128 stands for zero in the data rows.
Here are some points:
[190 143  93 118 133 146 185 140 140 100  76 121 122 136 101  87  87  79
 182 190  80 172 166]
[137  86 222  69 112 103  90  75  64 139 118  35 166 142 119 121 128 101
 124 244  91  96 127]
[106 115 119 126 132 114 132 113 136 128 164 136 146 114 129 169 178 189
  49  57 185 157  89]
[133  97 163  75  63  97 117  85 135 174 108  52 170 142 136  97 107  95
 135 181 142 113 142]
[181  58 142  93 136 131 165 131 116 150 106 136 138 112 129  71 114  95
 152 183 122 166 130]
[101 125  40 154  98  83 135 136 234  89  93 103 178 116 172 190 116 192
  67   0 205 123 104]
[139 143 105 155 120 148 138 121 119 137  87 123 114 116 137 125 130 111
 177 157  98 139 138]
[172 105 103 102 145 161 187 135 158 136  67 141 139 118 112  85  88 113
 163 141 100 188 172]
[163 138 121 129 152 139 189 131 129 116  80 131 125 125 111  74 105 115
 177 170 102 155 174]
[130 152 165 104 117 116 112 135  87 158 139 124  91 117 138 109   0 112
 140 170 108 117 105]
[130 111 107 124 126 133 157 139 144 122  88 131 115 117 124 110 109 138
 131 146 138 142 138]
[140 114 116 108 106 119 131 148 147 121 116 119 123 109 135 121 124 146
 127 120 118 129 108]
[102 125 134 242 113 132  77   7  43  86  95 176  98 163 144 234 135  86
 172 118  35  45 155]
[ 67 110 159 160 135 137  86 159 147 138 192 141 166 118 126 172 185 202
  69  50 168 113  94]
[ 85 128  25 171 105  67 112 138 237  74  86 116 157 115   0 185 116 225
  64   0 223 121 108]
[194 137 129 107 155 182 176 152 147 120  92 130 131 131 124  66 105 100
 165 213  82 156 255]
[103 125  81 159 122 113 132 129 189  87 122 122 173 108 157 154 110 184
  66  28 186 158  81]
[215 127  87 122 160 170 194 158 165 122  61 136 121 146 113 108 117  90
 176 165 102 176 154]
[125 140 208  90 135 150 105 147  92 158 169 155 143  93 119 130 167  98
  84 165 161 107  73]
[ 91 126  98 145 139 103 127 134 182 136 144 121 167 113 138 143 152 175
  96  53 137 142 119]
[151 154 131  99 153 156 165 174 118 130  89 157 129 118 106  89 141 126
 156 174  95 161 133]
[142 139 117 140 155 119 148 150 142 133 101 137 136  98 137 102 121 128
 138 129 132 157 125]
[154 122 139 128 148 154 168 134 138 132 113 147 148 104 125 121 137 125
 115 114 137 155 138]
[ 71 125 140 119 109 134  99 147 117 144 164 153 156 118 141 155 151 172
  81  91 164 130  95]
[160 141 134 147 184 154 109 160  84 169 146 147 131  87  92  69 132 105
 143 175 119 133 129]
[132 145 130 125 142 141 164 167 116 120 125 160 126 122 102 104 140 127
 129 137 121 152 136]
[154 142 103 107 145 158 157 156 152 113 111 146 127 131 119  98 157 129
 151 128 118 134 150]
[  0 110 209 246  97  73   0  21   0 191 255 129 123 173 135 255 171 104
  28  77 134   0 113]
[185 114  95 124 161 129 176 161 234 123  45 101 151 136 119 105  58  99
 181 150 109 191 193]
[153 126  98 109 162 164 178 151 154 118  97 152 112 107 132  90 112 121
 173 159 109 170 129]
[139 132 117  93 145 124 150 166 125 133 115 129  98 116 109 101 129 122
 146 158 113 144 116]
[  0  99 139 255  92 113   0  57   0 136 238 174 120 159 131 255 177 138
  51  36 146  26  97]
[ 50 133 176  88 107 113  59 136 104   0 180 131 139 124 140 169 149 175
  43  75 170 107  82]
[ 96 156 153 198  98 131  72  76  41 154 170 146 106 136 138 165 140  83
 137 138  82  69 136]
[165 136 125 142 123 156 162 116 142 108 117 148  88 113 129 116 105 141
 173 152  27 157   0]
[ 67 156 247 111  99  55   2  74   5 203 232  81  93 135 125 128  94  64
 103 214 151   4  82]
[ 91 144 112 110 117 130 136 128 119 135 128 160 104 107 147 144 147 148
 115  99 146 158 128]
[148 122  76 154 142 150 158 128 144 107 106 146 114 113 139 119 121 151
 158 127  90 128 126]
[113 155 148 106 143 141 118 136  67 173 123 116 163 123 132 124 145 132
 111 181 123 124 138]
[184 142 139 102  86 127 145 106 116 114 135 112 105 147 107  77 131 113
 169 164 104 133 135]
[ 65 124 140 158 159 135 105 161 107 123 166 174 158 122 113 151 193 158
  95  66 177 141  87]
[153 129 104 134 111 150 166 130 117  99 113 137  90 130 129 130 102  96
 170 166 100 127 143]
[111 133 153 149  96 115  77  78  79  93 127 120 109 147 135 151 137 120
 129 131 108  83 135]
[ 31 141 225 160  61  48   0  28   0 182 253 102 112 170 146 185 104  98
  60 130 144   0 107]
[102 112  89 147 139 113 118 159 173 113 139 146 158 153 146 133 158 212
  98  43 180 138 105]
[114 144 133 103 116 122 137 131 130 151 125 122 118 119 150 135 126 137
 113 116 134 131  99]
[185 134 144 100 131 162 150 152 135 140  93 149  98 119 100  69 116 102
 194 182 109 153 154]
[158 137 126 126 142 127 182 173 152 129  94 120 126 118 108  86  87 105
 177 140 139 169 148]
[216 142  88 112 149 140 194 175 181 126  56  93 140 130 126  88  70  97
 188 185 107 173 173]
[134 125  34 163 114  41 255 154 255  75  89 118 158 146 159 147  78 161
  87  19 178 145 110]
[137 113 167 154 187 132 159 149 106 166 148 157 159 141  77  87 153 109
 143 161 132 171 136]
Then 12 other points, each followed by its number:
[ 61  96 194 217 110  83  32   0   0 147 142 115 126 173 141 230 128  82
 120 163  88  18 126] 0
[161 159 115  89 153 143 160 146 135 146 125 226 115 117 122  74  91  87
 161 193 111 158 147] 1
[127 121 160 106  61  63  92  91 172 102 102   0 176 163 159 148  86 107
 129 161 149  88 115] 2
[107 138 156  90  90 131 111 118  98 135 148 141 116 108 121 118 129 124
 122 148 135 122 114] 3
[168 150  99 123 127 138 161 154 190 112  73  93 120 144 127  80  62  90
 151 153 106 156 140] 4
[199 140 104  96 142 164 176 161 152 118  61 121 120 124 110  82  99  85
 183 183  92 175 143] 5
[167 152 127  73 111 147 159 148 187  80 118  88 108 135 147 100 130 140
 129 142 120 130 112] 6
[104 110 188 156  83  78  52  28  77 114 127  66 125 198 153 168 111 117
 144 167 119  62 148] 7
[137 147 149  92 166 159 146 198 106 152 117 155 158  98 114  96 143  91
 142 169 121 156  98] 8
[163 118  97 120 147 140 163 152 160 133  98 132 140 122 125  99 118 152
 135 135 149 156 147] 9
[145 129 130  99 148 139 156 161 129 128  99 144 129 123 140  83 103 123
 152 153 113 137 135] 10
[ 64 123 149 150 143 112  71 124 102 146 188 129 133 118 121 177 189 194
 255  53 173 108  94] 11
Which of these numbered points is nearest to each point below by angle, seen from the average point of the first points? Its number follows each.
[149  84 110 135 152 135 185 136 164 132 100 114 129 116 120  98 112 151
 134 109 118 183 136] > 9
[120 145 149  99 145 147 129 161 127 126 155 149 134 112 117  92 118 138
 101 149 131 149 113] > 8
[156 170 137 112 121 142 152 142 128 136 117 169  98  92 120  86 115 111
 117 156 127 150 127] > 1
[ 60  67 120 167 160 107  86 137 166 134 196 111 217 147 111 190 192 202
  52   2 220 105  90] > 11
[ 71 117 177 143 162 138  95 153 100 139 183 149 167 121 126 148 190 179
  61  71 181 117  86] > 11
[157 129 104  72 111 121 133 142 185  84 105 114 115 141 163 123 141 144
 147 111 140 156 112] > 6
[178 148 101 119 127 125 165 151 226 125  68 121 132 125 113  98  72  87
 154 150 104 169 159] > 4
[180 135 105 119 130 165 180 138 138 151  99 127 111 111 117  93 122  98
 172 165  76 185 160] > 5
[169 138 255 116 141 159 174 144 162 146 107 142 136 130 113  80  82 107
 175 138 102 142 137] > 10
[111 128 195  95 139 152 130 155 105 152 126 124 110 114 129 118 153  93
 138 189 121 141 103] > 8
[ 41 117 186 255 114  69   0   0   0 127 193 194  66 201 116 227 124  49
 153 140  36   0 144] > 0
[121  81 118 144 115  90 104 143 169 122 134   0 167 162 135 176 118 156
 118  66 179 136 150] > 2
[109 108 195  99  98  67  72 102  72 166 168  61 134 159 114 127 133 110
 111 186 117  68 136] > 7
[135 115 157 121  73  87 101  85  81 143 144  94 150 138 117 109 121 127
 117 162 145 133 131] > 7
[145 134 161 145 148 126 118 143 105 163 140 138 110 125  94  66  80  87
 145 180 133 131 136] > 1
[100 133 152 154 109 105  93  84 106 113 123  99 112 155 124 158 129 116
 142 134 107  87 138] > 7
[121 110 132 141 162 107 144 123 148 141 118  99 161 144 121 131  82 111
 108 133 144 126 126] > 2
[111 143 150 127 136 119 103 127 121 130 137 138 100  95 137 123 135 145
 126 159 124 107 100] > 3
[200 138 111  72 143 162 183 134 152 108  68 106 131 116 101 111 105 126
 187 176  83 152 158] > 5
[137 122 122 123 157 134 159 128 125 117 113 156 106  95 111  62 100  79
 166 185 108 145 160] > 1
[153 136 127   0 169 137 161 155 148 122 107 139 121 122 120  83 115 117
 140 169 114 161 127] > 10
[146 156 133 112 157 170 184 152 109 146 111 188 119  90 113  82 141  97
 166 198 122 203 149] > 1
[164 141 136  50  90 121 150 153 185 121 120  84 110 132 148  71 135 134
 126 142 136 119 143] > 6
[161 161 142 113 117 146 135 126 105 142 138 144  78 101 134 131 122 114
 151 158  92 120 128] > 1
[181 135  96  89 135 161 153 163 111 152 122 160 101 111 111  54  98  99
 178 178 127 146 153] > 1
[ 59  96 114 156 148 124  86 153 132 115 202 164 175 128 136 193 196 210
  31   0 192 120  85] > 11
[117 118 179 124 106  95  94  62  99 146 140  48 144 162 158 122 112 102
  95 185 145 111 119] > 7
[134 120 148 146 180 158 167 148 100 162 130 144 159 117  94  87 127 116
 164 145 136 176 136] > 8
[163  96 112 145 204 162 169 140 132 176 122 155 128 101  99  70 101 134
 128 135 144 157  26] > 8
[ 48 102 146 128  53  27  53  54 125 146 126   0 187 189 141 255 117 161
  71  69 167  79 126] > 2
[161 139 125  80  97 124 159 164 135 120 113 120 142 115 152  82 136 118
 146 146 110 138 148] > 10
[152 128 124 125 153 138 155 146 163 146 107 115 139 101 108 107 111 132
 125 132 134 137 124] > 9
[129 111 105 106 124  93  96 134 190  98 111 101 159 143 137 134 116 154
 114  87 173 149  96] > 2
[143 130 116 119 148 113 133 150  24 131 124 131 128 125 116 105 107 117
 137 129 145 144 128] > 8
[149 141 128 111 161 127 153 144 145 128 111 149 116 125 114  97 108 106
 131 132 142 158 129] > 1
[209 129 124  80 127 168 191 136 155 119 105 112 100 140  92  99  99  82
 198 211  73 147 162] > 5
[175 138 102 117 118 139 171 153 143 120  99 137 124 103 115  92 110 120
 162 153  97 178 135] > 5
[152 102 151 108 109 122 140 136 130 125 125 110 141 118 109 114 124 105
 126 164 141 132 120] > 2
[102 122 187 126 112  91  81 115 100 126 177  85 142 148 139 117 131 127
 111 152 164  91  94] > 7
[163 121 124 109 160 149 170 159 131 116 112 153 127 120 144  94 137 123
 151 144 113 165 107] > 10
[ 62  67  79 183 142 131  90 130 166 111 211 144 153 140 111 191 171 199
  45  10 199 255  94] > 11
[149 148 131 101 147 157 157 164 142 124 140 135 123 107 117 120 133 140
 135 135 126 145 105] > 8
[ 73  78 106 162 138 124 108 115 157 109 181 106 178 155 114 167 172 194
  64  33 198 120 107] > 11
[ 94 111 148 133 150 147 130 166  91 148 156 167 151  97 113 126 154 134
  86 113 167 118 117] > 8
[134 160 145  96 135 126   0 147 130 163 157 132 104  84 128  93 127 111
 134 171 130 114 102] > 3
[152 154 133 119 153 139 139 185 139 127 117 148 111 109 129  83  71 108
 140 175 129 155 135] > 10
[111  92 125 143 139  93 146 150 155 144 104  97 177 174 107 130 122 137
 118 106 169 131 143] > 2
[117  97 124 186 225 116 139 117 131 162 164 148 183 128 103 148 180 152
  99  66 176 135 115] > 11
[ 29 138 196 230 108  55  27   0   0 154 131 130 128 153 150 253 145  96
 140 148  74  28 145] > 0
[176 103 133 112 121 129 140 147 173 139  87  94 154 149 103 108  82  93
 139 163 125 126 166] > 4
[139 152 148 113  33 154 143 166 118 122 130 155 134 117 121 123 153 148
  93 126 133 157 102] > 3
[122 116 193 120 109  91 105  99  95 153 136  62 154 157 139 127 127 149
 133 151 133 106 127] > 7
[131 124 112 132 142 144 135 147 173 124 129 130 134 123 122 144 128 173
 101  75 167 153 126] > 9
[ 61 105 241 142  79  47  21   0   4 153 178  28 141 210 139 186 121  76
 127 183 101  11 121] > 7
[196 136 100  81  95 139 162 149 191  98  71 105 128 129 140 104  83 111
 160 157  96 144 142] > 4
[150 128 105  84 105 128 191 140 180 109 110 101 106 138 137 125 123 153
 127 110 122 136 120] > 6
[ 92 103 168 103  82 108  82  93 106 128 173  82 140 171 113 150 166 154
  62 126 160  81 103] > 7
[120 130 159 106 111 146 146 130 108 140 149 125 120 105 125  89 121 113
 145 174 119 106 144] > 3
[121 124  56 136 137 100 150 139 202  93 113 122 176 143 140 156 123 142
  91  15 179 164 122] > 9
[160 147 144  85 139 169 185 165 137 123 113 165 108 113 118 103 136 129
 142 150 134 162 128] > 10
[ 46 126 234 163  51  49   0   0   0 163 208  35 111 215 121 185 114  71
 137 201 106   0 133] > 7
[  0  99 183 224 164  98   0  36   0 238 182 146 185 157 169 255 188 129
  46 116  98  48 116] > 0
[191 120  86 121 125 144 176 129 208 105  89 102 124 143 148 107 109 134
 155 133 100 150 142] > 4
[190 135  98  99 116 160 184 142 141 126  97 123 130 122 124  82  94  95
 213 173 105 164 167] > 5
[130 162 135  84 114 150 139 161 145 109 120 150 102  97 147  70 102 100
 139 179 128 140 114] > 10
[158 143 121  31 124 158 162 158 142 120 118 154 105 100 103  70 115 128
 193 184 138 151 142] > 10
[137 106 130 166 181 147 151 156 130 163 129 164 129 244  85  80 138 108
 139 144 128 156 165] > 1
